In the data rows, 128 means zero.
Here is a table of points, one per row:
[ 97  61 142 163 193 116  93  93 118 167 159 126 153 127 145 116 171 131
  88 152 108 199 128 180 152  99  97 168  16  68 168 167  84 116 132 103
 137 100 100 149   1 212]
[119  51  75 141 189 154  96 145 142  42  75 142 124 180  79  64 126 129
 158 144  87 144  95 133 156  94  46 132  57  89 169 189  84 129 172 146
  98  76  84  83 154 178]
[133  94  85 188 234 102  53  71 160  51  93 170 130 189 101  82 152 222
 137 153   0 173  62 166 171  70  75  55 108  58 200 174 109 139 122 196
 102 100  84 150 182 110]
[105  67  88 161 216 130  68 106 134  96 101 138 116 104 124  98 161 191
 151 157  80 183 116 194 144 105 107 139  73  91 160 205  98 140 159 174
  95  76  95 100 159 185]
[ 95 142 125 121 107 135  82  82 171 116 133 190 148 120 171 110 212  94
  98 195 139 163  58 212 155 129 165 160  88 120 163 224 118 127 214 187
  83 132 141 145 105 133]
[ 82 109 101 117 166 153 108 168 141  96  91 182 138 111 151 153 223 130
 141 145  70 153  64 201 130 142  98 153 131  64 123 224 144 121 198 212
 139 134 119 197 146 106]
[133 120 120 178 190 115  84 106 107 106  75 146 161 124 126  90 202 166
 130 110  84 162  71 180 171 115 109 160  56 108  82 233 100  89 146 187
  97  99 130 108 147 165]
[122 124 135 154 180 165  88 197 103 109 181 145 149 166 153 135 185 109
 134 179 116 154  78 206 146 128 104 188  69 102 131 216 128  83 156 144
 136 111  80 162  61 159]
[212  80 127 135 198 130  83 113 157  72  56 174 179 176 162  78 125 150
  82 107  70 165 125 163 162  79  87 109  50 135 139 185  48 191 162 112
 108  86 103 101 149 141]
[ 51 105  86 145 181 154  53 148 105  66 131 155 113 175 122  74 191 133
  97 183 113 166 121 191 111 102 104 119  56  87 167 153 142 153 173 154
 121 134  89 122 159 185]
[ 76 110 118 160 173 140 101  94 181  85 113 153 120 103 148  87 180 195
 135 220 125 194  69 164 129  92  94 174  82 126 208 170 146 123 214 163
  86 117 100 115  78 206]
[133  65 165 186 230 139  91  96 149  82 115 159 154 165 142  60 167 203
 146 125  56 150 166 176 142 106  75 109  18 105 211 221 106 189  95 122
 119  68 107 121  87 195]
[204 121 144 193 182 144  92  89 134  56  61 154 131 154 182  93 153 169
 107 133  51 168  94 155 135 105 133 117  70 107 119 231  75 106 135 129
 110 143  83 138 178  94]
[154  89 138 170 144 134 118 197 151  56  95 130 146 130 145 118 197 156
 148 162  69 159  97 221 175 141  71 196 134  73  87 208 153  41 166 206
 130  86  86 109 115 219]
[ 84 147 104 160 205 183  83 140 154 107  88 149 110 150 146 110 181 138
 139 153  64 193  75 161  83 156  91 178 118 125 109 195 151 115 218 167
 112 119 130 145 109 125]
[101 111  99 122 192 140  99 145 110 102 163 171 112 149 147  95 176 162
 100 158 136 226 106 209 173 125 112 198  49 144  83 186  99 144 132  93
 126 108 109 138  79 183]
[128 102 146 222 206 117  11  82 218 107 154 157 184 164 187  60 196 180
 113 179  51 133 113 188 166 101 107 115  81  75 222 232 121 150  95 143
 142 168  88 157  82 130]
[ 67 132 129 168 160 194 133 187 174 102 187 126 127 107 123 127 211 136
  96 206  95 200 102 225 131 141 122 156  61 146  90 197 122  73 210 138
  92  97 138 132 127 137]
[ 85  66  52 155 206 119  54 131 113  22  87 164 108 172  78  85 174 149
 174 167 102 200 127 191 169  97  75  72  28  89 200 159 135 111 113 144
 106   5  82 105 206 233]
[ 74 106 137 144 195 177 140 134 144  86 181 133 175 114 171 171 180 125
  88 172 155 247 131 209 139 136 102 255  36 139 121 161 203  63 149 130
 101 108  91  97  44 229]
[ 51  81  14 120 130 146  45 226 110  47  98 179  67 114 117 109 189 110
 103 213 112 186 101 183 145  97  25 134  82 160 125  89 129 152 245 173
 102  82 115 120 204 129]
[209  97 158 161 181 135 114  21 177  82 101 215 155 167 150  96 184 180
 115 156  47 218  22 161 158  97  70 130  64 131 151 191  96 113 126 175
  99 108  94  94 173  72]
[164 106  80 118 144 182 115  75 108 123 151 144 165 119 115  63 179 121
  88 151 114 181 123 222 151 158 154 141  41 125 133 181 101 117 151 124
 104 135 139 121  72 178]
[151  85 106 132 169 179 162  77 126  83  59 166 145 110 134 142 155 181
  86 119  84 230  53 130 151 103 116 175  15 176 103 164  89 122 171 145
 114  96 117 138 166 225]
[ 69  93  76 129 173 143  15 168  93  60 114 135  98 137  80  56 174 158
 132 169  56 165 122 219 103  94 113  90 100 127 134 169 100 125 173 205
 103  87 116 110 211 101]
[113  82 124 134 183 140  56 153 108  58 127 150 170 127 160  98 170 161
 120 185 113 208 107 221 204 101 115 144 105  86 145 208 106 107 191 163
  87  96 129 169 104 180]
[133  93 126 117 197  89  75 121 100  84 100 137 139 122 126 132 139 141
 119 160  67 154 102 210 132 128  95 162  86 164 187 179 115 128 186 161
 133 124  88 117 100 157]
[171 104 157 195 242 174  62  58 208 116 124  99 114 223 121  91 193 182
 144 144  42 194  95 174 156 125 172  96 100  70 142 202  47 113 119 194
 105 148  48 150  78 131]
[136 110  74 136 185 153  65 169  95  53  65 166 110 151 152  85 139 116
 154 162  58 153 117 187 142  87  62 115  99 113 152 165 113 133 184 216
  98  50 112 122 183 184]
[ 80 110  72 165 177 199  87  79 130  87 175  84 149 177  98  89 202 129
 110 168 113 177 148 184 108 116 140 221  67  44 117 218 162 147 170 166
 132 112  41 145  68 177]
[109 101  88 195 130 150 102 162 153  97 112 166 140 128 157  65 178 143
 103 198  97 124  41 188 149  96 131  90 129 125 127 164 152 130 227 145
 105 121 133 165 154  87]
[110  82  46 153 142 130  27 166 119  91 109 117 109 104 117  82 180 145
 144 185  98 169  79 151 149  93  71 192  22 140 124 207 158  89 207 127
  72  84  71 141 116 222]
[103 145 107 196 163 201 165 159 131  84 174  97 111 171 155 107 164  86
 156 193 127 187 124 218 121 150 127 202  70 109  81 233 189 120 204 173
 104 163  60 161  44 175]
[ 93 115 104 123 158 169 134 147 166  90 119 151 146  97 166 151 196 148
  96 241 144 190  77 199  97 157 156 217 108  99  91 175 194  42 164 156
  82  93 120 147 111 157]
[114 149  71 124 199 112  55 144 142  53  65 176 114 170 135  87 150 133
 137 132  60 157  68 213 109  44  83  72  23 103 186 165  71 128 173 201
 128  75 121 115 255 117]
[ 85 116  99 179 211 108  92 132 153 102 132 174 132 133 129 107 154 166
 123 130  65 190  96 130 170 120 105  78  98 147 146 111 140 170 138 119
 122  70  65 154 121 186]
[ 95  85  96 148 158 138  92 176  74  66 110 144 122 174 148 114 176 171
 150 142  61 168  56 196 133  90  94  92  66 120 128 191 145 132 199 173
  85  69  84 138 195 152]
[ 47 146  89 176 135 147 107 140 175 100 104 191 112 124 133 109 171 171
  83 133 110 153  78 176 179 104  97 141  47 119 129 191  94  95 142 148
 107 126  78 141 120 121]
[ 60 100 107 157 220 133  70  82 131 108 134 139 188 126 133 107 126 164
 187 147 134 209 136 197 123  74 110 195   4  87 138 183 142  79 152 109
 130  73  51 104  80 254]
[189  96 121 170 138 144  76 134 142 119  61 247 140 125 139 119 203 181
 113 196  34 161  87 206 123  76 100 153  85  88 128 182 122  64 201 197
 105  83 143 108 200 121]
[144 116  84  99 180 136  87  63 147  94 142 157 108 170 132  67 131 165
 139 171  72 172 131 182 150  89 155 189  94  92 117 210  82  68 169 191
  91  84 111 142 204 182]
[154  84 144 171 226 124  37 112 127 110 167 136 126 165 147 120 194 185
 137 165  91 187 129 112 146  89  95  70  89 110 151 181  77 145 123 158
 130 129  94  75 137 155]
[ 82 102 118 163 178  97  65 123 131 104 127 154 148 116 177  85 245 172
 171 187  32 135 113 171 110  85 114 121 106  69 156 195  85 135 174 207
  79  93  95 140 151 107]
[126  85 136 206 160 150  72 128 133  86 151 136 135  84 169  90 190 170
 120 154  50 169  87 202 140 169 174 142  99  76 128 237 121 117 125 145
 134 103 120 133  42 128]
[131 100 158 217 180 109  93 138 156  87 102 129 172 127 118 104 189 166
  69 154  83 158  88 207 209 122 130 158  31  98 126 244 114 133  79 144
 182  77 103  94  36 199]
[186  95 169 195 160 175 117 119 112 115  98 139 183 171  88 116 157 160
 147  92  17 181 129 146 119 117  56 125 123  85 110 255  69 137 115 170
 105 104  81 110 122 167]
[135  95 183 205 115 167 149 148 128 112 136 152 172 129 173 137 196 161
 200 179  92 128  53 178 143 164 102 146  85  90 115 255 153  87 144 174
 123 146  60 129 101 145]
[201 122 207 228 197 116 125  65 200 169 181 131 186 171 123 133 182 199
 157 139  28 163  97 183 127 153 168 135 127  58 150 255  32 162 118 162
 144 188  94 171  66  79]
[134  98  95 175 187 183  83 157 133  73 123 177 149 122 158 165 255 117
 169 198  66 151  73 198 145 157 149 148 126  85  96 207 136  62 206 222
 153 148 128 160 185  98]
[ 84 150 134 211 140 175  68 112 174  76 232 114 110 140 124 103 213 145
 109 208 109 159 140 208 130 112 150 184  73 103 143 189  94 115 142 140
 133 155  88 204  53 120]
[105 110 145 214 203 156  67 155 127 129 129 138 145 185 190  60 182 138
 104 167  67 209 139 186 165 153 100 114 114  84 218 251  86 150 177 136
 137 159  56 123  70 112]
[129 123  75 186 181 166 125 131 165  56 108 164 104 177 171  95 161 165
 121 183  84 152 141 176 117  92  67 178  59 114  91 216  56  96 171 134
 116 102 103 150 134 186]
[109 113 114 217 159 111 121 109 164  78 113 143 123 173 128  67 180 159
 123 169  27 144 118 173 149 100  72  91  54  99 144 175  73 110 164 195
  98  73  84 143 192 139]
[114  97 118 175 186 124  90 151 122 103 160 115 159 117 143 113 230 143
 187 180 131 142 145 186 160 122 124 156  31  26 177 250 131 151  78 142
 115  80 106 158  84 171]
[127  69  91 143 122 135 106 147 155  47 112 128 103 190 138 142 135 110
 169 130 104 216 123 217 141  58  20 200  21 125  85 145  74  78 156 122
  79  52  96  71 208 227]
[145  94 133 158 105 157  72  81 132 103 144 145 154 152 116  98 174 193
  72 172  56 164 125 152 174 144 125 116  86  80 134 198  70 163 153 153
 114  89 133 113 154 117]
[ 73 123  78 151 207 166  74 172 154 104 172 159 123 142 157 111 141 148
 135 215  89 188 118 218 157 100 101 168  58  88 178  98  95 136 145 123
  69 115  94 130 119 190]
Along one direction, these points spread out more than along any other. Where along it does each point below lie, from 0 to 99? 50 is the average, and the first point above lies past it. One standard deviation of the points above along it is 16.
[ 82 109 101 117 166 153 108 168 141  96  91 182 138 111 151 153 223 130
 141 145  70 153  64 201 130 142  98 153 131  64 123 224 144 121 198 212
 139 134 119 197 146 106] 52
[ 95 142 125 121 107 135  82  82 171 116 133 190 148 120 171 110 212  94
  98 195 139 163  58 212 155 129 165 160  88 120 163 224 118 127 214 187
  83 132 141 145 105 133] 62
[134  98  95 175 187 183  83 157 133  73 123 177 149 122 158 165 255 117
 169 198  66 151  73 198 145 157 149 148 126  85  96 207 136  62 206 222
 153 148 128 160 185  98] 53
[103 145 107 196 163 201 165 159 131  84 174  97 111 171 155 107 164  86
 156 193 127 187 124 218 121 150 127 202  70 109  81 233 189 120 204 173
 104 163  60 161  44 175] 79
[122 124 135 154 180 165  88 197 103 109 181 145 149 166 153 135 185 109
 134 179 116 154  78 206 146 128 104 188  69 102 131 216 128  83 156 144
 136 111  80 162  61 159] 69
[144 116  84  99 180 136  87  63 147  94 142 157 108 170 132  67 131 165
 139 171  72 172 131 182 150  89 155 189  94  92 117 210  82  68 169 191
  91  84 111 142 204 182] 41
[164 106  80 118 144 182 115  75 108 123 151 144 165 119 115  63 179 121
  88 151 114 181 123 222 151 158 154 141  41 125 133 181 101 117 151 124
 104 135 139 121  72 178] 63
[ 82 102 118 163 178  97  65 123 131 104 127 154 148 116 177  85 245 172
 171 187  32 135 113 171 110  85 114 121 106  69 156 195  85 135 174 207
  79  93  95 140 151 107] 43
[110  82  46 153 142 130  27 166 119  91 109 117 109 104 117  82 180 145
 144 185  98 169  79 151 149  93  71 192  22 140 124 207 158  89 207 127
  72  84  71 141 116 222] 47
[129 123  75 186 181 166 125 131 165  56 108 164 104 177 171  95 161 165
 121 183  84 152 141 176 117  92  67 178  59 114  91 216  56  96 171 134
 116 102 103 150 134 186] 48
[ 84 150 134 211 140 175  68 112 174  76 232 114 110 140 124 103 213 145
 109 208 109 159 140 208 130 112 150 184  73 103 143 189  94 115 142 140
 133 155  88 204  53 120] 77
[ 76 110 118 160 173 140 101  94 181  85 113 153 120 103 148  87 180 195
 135 220 125 194  69 164 129  92  94 174  82 126 208 170 146 123 214 163
  86 117 100 115  78 206] 55
